The rows below fall into families. The same turns and mirrors carry the whole set onto itself and the rows of a family onto each other. For each named row, which other rows are in its family? Write them in the order they are listed.
These 16 rows form 4 families of 4 rows each.
W: [-10.6 -10.4  -6.4 -18.9  -1.7  18.1  -3.9 -10.2  -6.4  19.7  14.4   8.1
   1.2 -22.8  -5.6]
K: [-11.6 -15.4  -6.0 -27.0 -15.0   8.1  -0.2 -10.6   3.0  19.0   0.7  12.7
   8.0 -19.9   3.6]
B: [ -5.1 -12.0  -2.0 -26.5   2.1  16.0 -10.8 -16.7  -1.1   3.2   8.6  14.1
   9.6 -14.8  -1.4]
Q: [ -8.3  -6.7  13.7  -6.2  14.5  17.5   2.5 -19.4  12.8   7.0  21.2  -2.9
  -6.8  -8.1 -10.9]
G: [-14.9  -5.3  15.1  -3.5  -2.7  10.4   5.8  -3.1   8.0   7.2  17.0  -9.0
  -3.3  18.1   1.1]
R: [-22.4 -10.4  -5.9 -34.6 -12.6   7.5  22.9  -6.4   2.0   2.8  20.9  -0.6
  -0.7  10.0   1.0]
C: [-16.8  -3.6  15.2  -0.4   6.2  14.9  -1.0 -18.4  19.9   0.9  26.8   6.6
   9.3   1.3   0.8]
Y: [-18.0 -15.8   5.1 -25.7 -14.8  -3.0   2.7   1.1  12.0  12.1  -1.6  -3.0
   2.3 -15.6  -1.1]
V: [ -2.5  -7.8  18.4  -4.0   6.2  18.4  -4.2 -17.9   1.8  13.0   8.3   2.0
   4.7  -6.5   2.7]
N: [-21.0 -16.0 -16.7 -15.8 -20.2   6.3   0.4  -3.8   7.4  13.5   5.2  13.1
 -14.2  -2.1  -9.9]
E: [-29.1 -18.5  -5.1 -22.7 -19.3  -1.5  17.8  -6.7  12.9   3.5  11.3  10.3
  -9.6   3.5  -6.8]
L: [-22.4  -7.8  -7.3 -11.5  -7.0  16.2  19.4 -21.6  24.3  12.3  25.5   4.2
 -11.0  11.4  -7.1]
D: [  0.8  -8.2   4.1 -22.7  -1.4  19.2   1.2 -17.0   5.2  20.0   8.0  -6.0
  12.7  -1.8  11.5]
Z: [-18.1  -9.4  -7.9 -21.7  -7.6  11.6  11.0 -20.8  18.8  -7.5  21.2  15.6
  -5.0  19.1  -5.1]
U: [-17.4  -5.0   9.6  -9.8  -1.4  16.5  20.0 -19.7   9.1   3.7  27.9   3.1
  -2.6  18.2  -0.4]
X: [-28.6 -13.8 -12.3 -16.3 -20.8   0.1  -2.6  -3.7   9.7   5.2  11.7  18.6
   7.1  -8.0  -1.0]

Which other rows belong to the same family as B? C, Z, X
Which other rows belong to the same family as R? G, Y, D

